Each path below is one point turned by a fixed rotation once a step. After each direction that follows a path, write how fast that rotation turns it, in degrees a step (0 if it stays still).
Each turn is a multiple of 5 degrees from 10 to 175, or 0.
Rotation 1:
[-0.16 -0.10 -2.75  2.75 -0.58  1.31 -0.05  0.23  1.84 -4.05]
[-2.53  0.23 -1.80  0.56  3.17 -1.14  0.13 -2.88 -0.59 -2.89]
[ 3.33 -1.37 -0.42 -0.42  2.98  0.60 -1.61 -2.85  0.03 -2.18]
[ 0.50 -3.27  1.97 -0.14  3.20 -0.40  0.20  1.91  0.62 -2.59]
[ 0.67  0.11  2.03 -2.59 -0.58 -1.71 -0.45  0.65 -2.79 -3.68]
[ 2.97  2.16 -0.16 -0.07 -0.38 -0.14  1.99  2.67  0.81 -3.32]
[-1.61  2.18  0.45 -0.26  1.33  0.94  4.70 -0.20 -1.46 -1.96]
[ 1.57  0.06 -0.35  0.10 -1.10  4.31  1.60 -2.77 -1.63 -2.17]
[-1.53 -2.48 -1.00  2.65 -0.04  2.50  0.68  0.59  1.41 -3.48]
[-2.23 -0.32 -1.55  0.12  0.33 -1.13 -1.80 -2.48 -1.48 -4.00]
[ 2.98 -0.06 -1.88  0.36  2.75 -1.01 -1.32 -1.26  1.55 -3.04]
[-0.20 -1.49  1.61 -1.01  4.95 -1.07  1.29  0.21 -0.27 -1.95]
[ 2.83 -0.95  2.71 -2.77  0.30  0.61 -0.09 -0.11 -2.47 -2.59]
[ 1.39  0.02  1.23  0.13 -0.72  0.41  1.95  3.97  0.65 -3.78]
[-1.72  2.87 -0.03 -0.78 -0.87 -0.12  2.83 -0.04 -2.18 -3.32]
[ 2.29  2.00 -1.82  0.90 -0.34  3.01  2.14 -2.24  0.13 -2.17]
[-2.27 -1.96 -0.59  1.84  2.08  2.89  2.25 -1.13  0.34 -2.30]
[-0.58 -1.98 -0.63 -0.13 -0.23  1.21 -2.46 -3.01 -1.73 -3.58]
[ 1.40 -1.16 -1.34  1.33  1.66 -1.22 -1.86  0.92  1.99 -4.07]
[-0.73  0.71  0.70 -1.46  3.72 -3.16  0.35 -0.55 -1.04 -2.62]
[ 4.53  0.54  1.61 -2.35  1.65  0.54  0.85 -0.46 -0.91 -1.94]
[-0.02 -1.16  2.66 -0.32  0.86  1.48  3.19  3.16 -0.19 -2.41]
[-0.87  1.35  0.67 -1.19 -2.84  1.10  1.32 -0.03 -3.04 -3.62]
[ 1.19  1.95 -2.58  2.15 -1.17  2.01  1.70  0.39  1.35 -3.42]
[-2.81  0.40 -1.62  1.44  2.55  1.21  2.20 -2.48 -0.66 -2.15]
Directions:
[ 1.83  0.63 -0.25 -0.96 -1.26  0.43 -1.27 -1.58 -1.03 -0.08] | 140
[-0.24  0.67 -0.30 -1.01  1.37  1.66 -0.39  0.55 -0.16 -2.22] | 0
Rotation 2:
[-1.39 -0.08 -2.25  0.13  4.01  1.44  0.34  1.87 -0.02 -1.97]
[-0.84  1.50  2.29 -0.81 -1.70  1.57 -2.34 -0.72  0.41 -3.73]
[-0.13  1.41  0.06 -3.49 -2.05 -1.11  0.60 -2.67 -0.76  2.67]
[-1.35 -1.00  0.61  2.03  1.71 -2.49 -0.51  0.91  1.54  3.70]
[ 1.76 -2.73 -0.76  1.25 -0.13  2.06  1.08  0.70  3.35 -1.35]
[-0.72 -1.25 -2.86  0.20 -2.73  0.11 -0.55 -0.21 -3.28 -2.55]
[ 1.81  2.70  3.01  1.00 -0.98 -1.46  0.55  0.96 -3.04  0.83]
[ 0.84  0.37 -0.13 -1.93  4.70  1.03  1.56  0.43  0.22  1.63]
[-2.01 -0.01 -0.42  0.77  1.76  1.12 -3.43 -0.71  2.25 -2.63]
[ 0.12  1.64 -0.10 -1.62 -4.53  0.35  0.25 -1.77  1.91 -0.86]
[-2.09 -1.24 -0.25 -0.95 -1.02 -3.14  1.42  0.66 -1.54  3.47]
[ 2.33 -3.25  2.08  2.63  1.74  0.14  0.04  1.29  1.36  1.25]
[ 1.87 -0.88 -3.99  0.42  0.35  2.59  0.13 -0.67 -0.73 -2.49]
[-1.72  3.62  0.37  1.11 -1.81 -0.71 -0.58  0.80 -2.87 -2.18]
[ 0.73  1.80  3.32 -2.94  1.30 -0.35  2.35  0.42 -0.11  1.51]
[-1.51 -2.16 -0.56 -1.53  3.81 -0.29 -2.54 -1.15  1.08  1.23]
[ 0.55  0.44 -0.69  1.97 -2.55  0.95 -2.26 -1.38  3.76 -0.99]
[-1.30  0.02 -2.56 -0.56 -3.70 -0.73  3.61  0.34 -0.56  0.60]
[-0.35 -2.47  2.86  1.30  0.95 -2.37  0.69  2.32 -2.45  0.34]
[ 4.68 -1.02 -0.13 -0.29  2.53  2.18 -0.89 -0.56 -0.57 -0.44]
[-1.57  3.22 -3.38  1.16  0.75  1.35 -1.73 -0.61 -1.12 -1.22]
[-2.16  3.44  3.21 -0.35 -1.66 -0.44  1.76  0.54  1.43 -0.96]
[-0.79 -2.48  1.04 -4.33  1.19 -1.56  0.94 -0.91  0.51  1.43]
[ 1.09 -2.34 -0.58  2.07  0.04 -0.78 -4.27 -0.73  1.52  1.55]
[ 1.37  0.96 -2.67  2.37 -2.53  2.17  2.23 -0.02  1.29  0.44]
Directions:
[-0.72  0.08  0.37 -1.35 -1.80 -0.80  0.56  1.07 -0.41 -1.91] | 90
[ 1.45 -1.00 -0.63  1.61 -0.21  0.17  0.97  0.99 -1.83 -0.49] | 55
